Named turns come first, each shown by rows before and after it. Which turns, in which order, take the first row of each pair that follows to the second? Write the first one first, as in the answered first pair.
turn T:
[  6  15   1  17 -24   5  50  16  -1  -4  22] |-> [ 11  16   5  25 -20  -6  53  12  -1  -7  13]
[-14  19  25 -17  -3  21  12 -34 -32   3  30] |-> [-15  23  32  -2   6  14  10 -31 -35   0  23]
[ 19 -13  13  -6  48 -18 -20  -8 -16 -32   2] |-> [ 27 -18   6 -20  47 -10 -21  -4 -11 -22  13]
[-17  -2   9  37  -6 -18  19  -6  -1  16 -24] |-> [ -1  -9  10  39   1 -11  14  -9  12  26 -23]
turn M:
[ 16  -2   5 -14  46  17 -37 -49  23  28 -29] |-> [ 34   1  23   8  48  -5  -5 -38  37  11 -40]
[ 23 -46 -11  -7   9   0 -27  11  37  16  -9] |-> [ 32 -44  -4  -2   7   1 -18  11  43  13 -11]
[ 18 -23   6  12  42   4  -9 -13   2  45 -17] |-> [ 35 -16  22  14  40   5   5  -9  12  40 -14]
turn A:
[  8   4   7 -31   7   4  21  11   9  22  25] |-> [ 13   4   6 -35   3   3  18   8  20  19  28]
[-19  29  44   7  26 -18 -12  -5 -44 -16  11] |-> [-20  13  33  15  32  18  -6 -13 -45  36  -1]
[ 11  -3  20  31  12  43   4 -20  -4  38   8] |-> [ 43 -16  18  23  15  29  -5 -14  36  10   2]

(2 to 3 turns a pair)
[-33  22  14 -37  23  20 -12 -20 -39   8  41] |-> [-30  26  44  -7  43  -3 -13 -24 -44   2  10] | T, T
[ 15 -28  -8  19   0  14  33  -3  31  22  -4] |-> [  7 -25 -30 -28  10   7 -10  -9  32   6   7] | M, A, M
[-19 -13 -32 -20 -12  39  13  -3 -13  36  34] |-> [ 34 -23 -25 -39 -12   7   0   2  40 -19  25] | A, A
[ 19  -1  19  13  11 -13   6  -1   1 -18  -8] |-> [ 28 -10   3 -10   7  10   9  -8  20  -9  13] | T, T
[-14 -40 -57 -29   4  28 -31  -7  27  33 -15] |-> [-54  19 -40 -51  -4 -11 -29   1 -32 -25  15] | A, A, A
[-13   6  19  19  33   2 -10  -9 -27  15 -18] |-> [-18  11  11   8  28  10 -21 -10 -30  24  -3] | M, M, M
[ 35 -11  24  45  55   1  38 -25   4  29   1] |-> [ 23 -12 -27 -12  28  36  38 -24  16  41  49] | T, T
[  9 -22   4  29 -12 -15  27  23  18 -25 -41] |-> [ 32 -31  -9   5 -15   6  24  17  44  -5 -23] | T, T
[ 20 -20 -29 -28  10  23 -22 -12  40  12   7] |-> [-37  23 -20 -30   0  19 -13 -12 -30   8  32] | A, A, A
[ 32  11  13 -47  17  15  14 -15   3   2  53] |-> [ 53   9  37 -19  14  -6  39 -13  15 -22  27] | M, M, M
[ 22   1 -22 -31 -16  29  14  -4  24  10  34] |-> [-25   6 -19  -5 -28  29  28   6 -18  27  17] | T, T, A
[-52  10  12  37   5   1   4 -13 -49  33 -25] |-> [ 33 -24  31  32  28 -40 -11  -9  27 -17 -50] | T, A, A
[ -1  -5 -10 -12   2  42   4 -20  15  57  28] |-> [ 35  10   0 -35   3 -14  -7 -10  41 -25  33] | A, A
[  1   4  34  20  22 -37 -17  -4  -9 -36 -16] |-> [-29  -3  25  36  22   1  -4 -17 -34  25 -22] | A, A
[-50  15 -20  21   0 -26  -4  12 -33 -11 -38] |-> [-57  14 -32 -10  -8  -3 -13   8 -35   5  -6] | M, M, M
